In the rows, zero is written as 128.
Named turns come first, each shown by rows before and after it. Which turns, in which order, take the first row of each pair that follows to the second? Write the first one first, as in the answered first pair.
turn K493:
[ 92 136 120 127  80 160  67 161 117 120  82 138 142 108  82  97 168 138
 133 134 127 103 190  92 150 137 128 141 147 126  91  85 106 175 116 159
 123  91 107 187 113  92  70  69 164  85 131] |-> [132 130 130 127  69 156  54 184 130 133 111 128 171  95  95 131 176 126
 139 110 126 101 180 119 166 157 123 130 147 119 106  84  77 174  87 143
 147 102 122 187 126 102  77  77 166  85 135]
[144 128 133 127 117  95 121 148 112 135 131 133 145 116 124 156 129 145
 139 118 117 128 129 153 128 142 141 103 115 119 124 128 127 147 110 108
 128 114 111 124 115 146 134 159 133 137 133] |-> [136 134 140 140 114  97 122 140 100 136 137 125 142 120 132 156 111 129
 128 116 113 129 121 150 122 138 150 112 121 132 120 134 140 145 132 118
 123 105 111 115 104 156 145 151 133 147 123]
[136 145 147 136 107 113 140 125 174 117 117 139 111 120 147 177 132  84
 129 126 147 108 143 144 140  85 123 127  82 111 131 113 102 117  86 129
 111 119 153  95 121 161 125 147 140 144 107] |-> [122 141 152 142 111 116 150 111 165 118 120 122 110 119 150 169 123  80
 122 129 147 105 138 136 129  85 132 134  82 119 128 111 115 114 106 137
 111 112 154  90 115 161 135 141 134 158 101]
turn K661:
[137 162 148 123  99 164 102 105 118 155 133 119 128  96 121 134  97  90
 131 109 164 104 130 146 137  87 140 195 159 122 129 137 128 131 103 160
 167  68 136 163  73 162 125  93 143 122 120] |-> [150 165 155 110 107 178 102 103 117 155 156 116 136  92 124 126  92  96
 126 110 153 102 117 152 158  90 136 194 152 119 135 136 111 126  98 151
 169  86 143 156  79 156 140  80 142 119 116]
[ 92 134 120 130 109  84 148 120 139 130  98 143 101 140 158 135 130 123
 130 132 149 166 156 128 117 128 109 130 137 119 127 151 160 161 115 113
 114 110 125 120 147 130 118 163 141 116 136] |-> [107 136 136 140 121  90 148 116 134 129 125 133 103 135 175 142 119 100
 114 125 145 166 134 146 116 137 115 132 141 127 131 163 161 151 126 119
 129 114 129 112 138 146 154 156 138 137 136]
[125 139 131  99 123  84 137 110 140 132 135 101 118 111 169 154 152  75
 129  75 156 169 114 132 127 156 120 111 125 122 120 179 108 125 114 105
 135 122 102 111 186 131 158 178  90 156 148] |-> [140 143 129  81 132 101 129 110 132 125 160 112 122 111 159 136 168  96
 126  86 136 163 105 136 158 148 116 113 113 122 127 179  87 124 100  97
 134 152 105 119 193 118 158 162  93 140 153]
[178 130 153 136  93 150  73 148 141 148 212 111 140  85  85 134 118 144
  98 123  96 102 103 164 185 137 155  99 120 128  97 131  57  98  64 101
 148 143 167 138 127 163 191 115 119  98 175] |-> [148 133 131 126  80 147  68 161 159 149 148 137 127  89  46 120 142 182
 120 150 109 105 142 137 167 122 151  94 114 108  98 114  58 116  37 104
 125 127 157 170 134 133 122 130 138  54 182]
turn K58:
[102 109 186 141 121 125 160 108  98 141  76 114  95 155 128 132  68 128
 122 190 143 101 132 107  71  96 134 152 103 155  92 114 169 120 187 137
 109  80 121 121  84  93 168 129 121 138 126] |-> [128 110 198 137 106 154 141 118  89 138 124 106 122 144 124 139  66 130
 102 178 121  76 122 119  96 109 138 163 101 173 103 109 144 106 182 134
 140  99 138 123  70  99 197 102 120 126 122]
[ 99 116 108 157 126 142 142 139  97 139  97 195 102 162 109 104 109 143
 162 157 144  76 144 109 116  94 132 129 101 153 115 122 155 134 142 150
 109 109 132 108 122 114 134 104 114  95 121] |-> [122 118 115 153 112 165 133 148  90 142 130 185 127 150 110 100 106 143
 151 150 129  57 130 118 130 109 144 141 100 169 119 117 129 119 132 148
 132 121 144 109 107 116 163  83 122  90 121]
[ 99 119 114 134 165 106 141 100 121 143 103 118 106 184 169 117 173 128
 149 110 150 174 135 129 148 113  96 109 119 115 115 100 147 133 135 134
  83 126 116 109 186 163 119 160  96 140 159] |-> [115 130 116 161  79 137 105 146 127 168 101 108 168 149 147 160 162 103
 143  87 164 123 155 131 135 142 147 147 142 134 125  61 141 104 125 142
 150  83 114 138 129 176 104 143 121 119 140]
turn K802:
[123 140 139 141 103 148 138 111  95 136 161 116 141 137 124 130 118 121
 112 137 100 101 136 139 112 150 155 140 130 161 105 126 144 110 121 143
 144 107 139 117  83 137 154 100 129 120 113] |-> [122 140 132 136  89 151 128 118 101 138 136 123 144 126 102 129 133 136
 120 131 110  99 157 136 110 147 163 141 131 151 101 115 142 116 108 143
 152 108 137 130  84 120 118 109 137 103 120]
[126 122 133 152  83 124 121 124 137 146  98  99 127 145 113 173  89 128
 159 127 134 114 122 159 103 139 116 122 136 137 121 149 117 126 148 139
 140  77 120 123 124 111 118 132 134 118 119] |-> [128 124 141 148  90 113 119 116 132 149 106 100 124 147 125 163  81 127
 157 121 134 119 111 163 105 139 110 120 138 134 119 151 125 126 150 144
 133  77 114 125 123 114 133 129 123 130 117]
[156 131 129 128 113 146 115 132 110 128 173 109 173 123 149 113 128 122
 114 119 138  94 113 125 146 157 137 170 141 153 150 122 101 108 135 143
 161 145 146 129  97 141 179 117 121 124 128] |-> [149 139 120 126  97 146 108 149 122 133 151 119 181 115 130 114 141 137
 126 121 141  84 132 116 141 160 144 174 138 147 147 106  95 112 116 142
 168 138 148 141  93 126 150 122 130 102 128]
Now pairs of rows:
(2 to 3 turns a pair)
[125 121 140 141 105 118 135 115 135 141 114 144 134 139 134 127 121  87
 121 154 167 158 116 114 121 137 138 120 140 134 116 125 168 130 130 127
 134  93 119 112 140 111 117 127 140 138 134] |-> [142 126 137 107 120 132 130 117 129 128 140 158 130 145 118 107 143 120
 121 162 139 152 112 115 164 134 125 113 121 132 124 120 131 138 104 117
 131 132 137 120 147  95 121 111 146 110 141] : K661 K661 K661
[167 136 122 124 105 142 101 152 150 144 147 107 167 127 129 150 144 142
 130  96 140 130 126 126 157 182 136 114 135 114 111 109  84 142  54  88
 141 112 156 154 161 115 125 171 194 125 139] |-> [165 138 127 116 116 145 109 149 151 139 160 111 167 132 135 148 143 147
 122 103 134 132 121 131 168 179 134 112 135 113 109 111  74 137  56  84
 136 128 153 149 161 116 140 174 193 124 147] : K58 K58 K58
[140 121 113 108 102 169 117 147 120 118 144 152 150 134  84  97 172 175
 127 151  97  92 144 101 167 128 145 146 107 138 118 100  78 122  91 117
 140 151 138 171 111  87 101  83 153  62 126] |-> [140 119 107 134  68 136 103 172 150 141  97 142 175 113  93 150 165 144
 148 123 137 102 176 114 125 146 152 133 131 121 120  87 108 134  79 103
 155 104 133 170 118 112  62 131 162  71 128] : K661 K493
[127 133 123 124 128 142 114 142 115 108 129 121 134 120 103 134 131 138
 132 126 134 105 132 117 121 127 147 143 131 140 123 116 123 134 130 138
 142 118 125 135 110 133 131 128 137 112 129] |-> [113 130 120 132 140 125 131 134 114 108 109 117 119 127 121 139 123 121
 136 120 149 123 130 117 103 122 142 133 136 130 117 133 144 135 156 144
 124 112 118 121 121 140 127 137 131 140 124] : K58 K58 K661
[ 88 128 129 160 156 101 123  96  99 140 108 110 102 137 142 141  99 106
 101 120 160 138 139 125  83 117 138 166 145 163 124 130 180 137 189 158
 100 105 110 128 124 148 135 149 105 146 104] |-> [116 135 126 130 166 150 113 103  74 125 154 130 112 139 109  99 129 152
  89 149 106 101 132 107 149 113 148 183 118 182 129 110 124 123 173 149
 115 158 124 148 107 122 159  97 111 102  99] : K58 K661 K493
[107 123 122 160 183 111 162  62 145 169 129 122 126 147 139  89  99 139
 113 148 115 163  65 134 129 103 102 133 108 127 135 163 157 147 125  91
  78 156  98  95 215 103 134 122 125 104 157] |-> [ 73 132 119 203 122 126 144  70 129 176  89 119 154 130 121 112  69 114
 103 131 139 124  93 119  80 108 156 181 136 153 128 129 193 132 157 120
 104  87  79 113 148 119 118 115 140  98 130] : K58 K661 K493
[115 143 122 125  96 129  85 150 147 135  94 174 132 131  94 140 138 163
 141 145 148 120 166 103 117 138 136 119 109 111 117 108 125 149  99 121
 123 122 105 139 138 117  67 138 140  89 138] |-> [113 127 133 130 167  93 122 106 138 120 125 151  90 155 151 131 117 125
 134 143 145 163 117 129 113 121 108  99 113  96 111 162 151 151 140 129
  87 153 103  88 176 134 129 157 113 152 150] : K661 K58 K58
[108 114 103 122  83 115 101 138 162 140  89 164 125 109  83 146 167 173
 137 148 157 147 136 116 139 147 121 127 109 112 121 125 125 150  70  91
 117 112 111 139 160 112  63 176 136  74 121] |-> [149 124 130 148  44 137  85 151 159 158 138 133 174  83 103 180 142 121
 118 115 152 120 119 140 148 179 147 147 126 144 127 112 117 121  74 102
 173  97 131 133 124 143 110 157 130  96 113] : K58 K661 K493
[112 131 107 125 100 123 108 151 137 107 100 148 144 126 104 125 131 154
 148 129 130 111 162 106 121 130 149 140 125 127 126 109 130 135 127 116
 118 122 123 153 105 100  84 125 141  96 128] |-> [143 128 129 149  91 114 106 159 148 128 136 118 167 114 147 165 112 108
 139  99 140 117 141 144 116 152 151 140 137 135 128 119 139 121 137 115
 150 110 134 125 113 133 122 135 136 137 120] : K493 K661 K661
[160 129 128 146 148 166 114  96  80 110 167 137 127 135 106 102 121  88
  94 125  93  99  97 125 146 108 147 148 155 149 117 127 131 138 127 145
 151 145 127 101  73 121 173  95 131 154 115] |-> [190 123 120 118 152 155 105 119 116 112 156 158 134 125  84 107 176 133
 121 129  97 118 120 135 178 119 119 106 135 122 127 115  91 154  62 109
 154 170 134 115 116 103 123 122 148 118 146] : K493 K493 K493
[117 151 140 145  95 168 110 124 114 131 129 134 141 137 106 110 116 128
 130 127 128 110 138 121 122 129 136 156 129 138 134 123 144 119 116 164
 162 101 118 150  69 118 118 107 141  94 101] |-> [144 142 140 113 140 165 124 116 115 120 167 141 131 147 117  86 137 154
 130 137 100 127 121 130 163 124 100 129 105 128 137 138 111 125  94 149
 153 154 125 135 109 108 147 103 135  92 121] : K493 K58 K493
[141 114 117 124 150 113 131 129 140 112 141 125 130 115 130 124 140 134
 141 109 139 161 119 144 152 147 115  98 123 103 126 142 109 140 112 132
 136 140 142 119 156 120 131 155 110 129 129] |-> [140 118 105 138 111 127 115 153 148 127 129 125 152 100 120 141 134 122
 139 100 142 141 133 138 140 162 141 118 131 113 130 124 110 138 105 135
 159 115 137 133 134 125 120 149 122 117 125] : K661 K661 K58
[105 134 105 127 104 193  82 130 129 136 116 184 116 143  40 112 171 200
 145 147 154 107 203 138 195 100 142 122 159 151 178  74 115  83  99 141
 150 172 148 160 107  83 103  91 179  92 117] |-> [ 40 122 103 176 113 144  99 109 136 143  46 164  92 142  78 146 132 143
 155 131 216 140 214 139 114  90 149 114 191 131 160  99 204  93 158 161
 117 105 127 137 113 109  89 135 170 149 107] : K58 K58 K661
[154 121 133 129 105 126 113 149 152 130 132 121 151 109 116 159 133 119
 128 119 136 122 137 141 126 146 132 120 126 138 134 127 115 128 114 120
 149 128 141 136 127 134 116 136 145 129 144] |-> [104 122 120 123 124 128 138 128 127 117  98 139 115 127 104 122 130 131
 129 145 132 125 149 109 112 123 133 130 135 134 122 119 132 130 139 139
 111 116 127 144 114 114 102 130 136 118 134] : K493 K493 K493
[139 139 108 149  73 135 106 168 150 135 117 128 179 102  86 133 135 137
 133 117 130 102 161 121 135 160 149 143 131 141 134 104 102 116  90 126
 158 102 133 153 103 119  91 126 167  79 120] |-> [134 137 106 128  97 131 113 161 152 122 109 150 159 117  73 110 152 165
 137 144 113 112 160 107 152 143 136 129 118 126 132 104  93 127  73 120
 136 134 126 156 125  98  80 125 167  62 128] : K58 K661 K58
[230 109 171 156 126 134 150 136 157 160 146 119 126 140 161 171  68 120
  96 117 114 138  88 171 100 122  98 128 120 120 123 159  90 115 101 103
 162 183 171  81 158 148 170 155 118 165 135] |-> [216 110 173 153 140 123 159 128 161 163 134 121 116 144 166 168  72 124
 101 122 112 148  89 168  95 112  87 116 116 115 126 167 101 127 108 108
 145 187 169  77 174 141 166 163 117 173 143] : K58 K58 K58
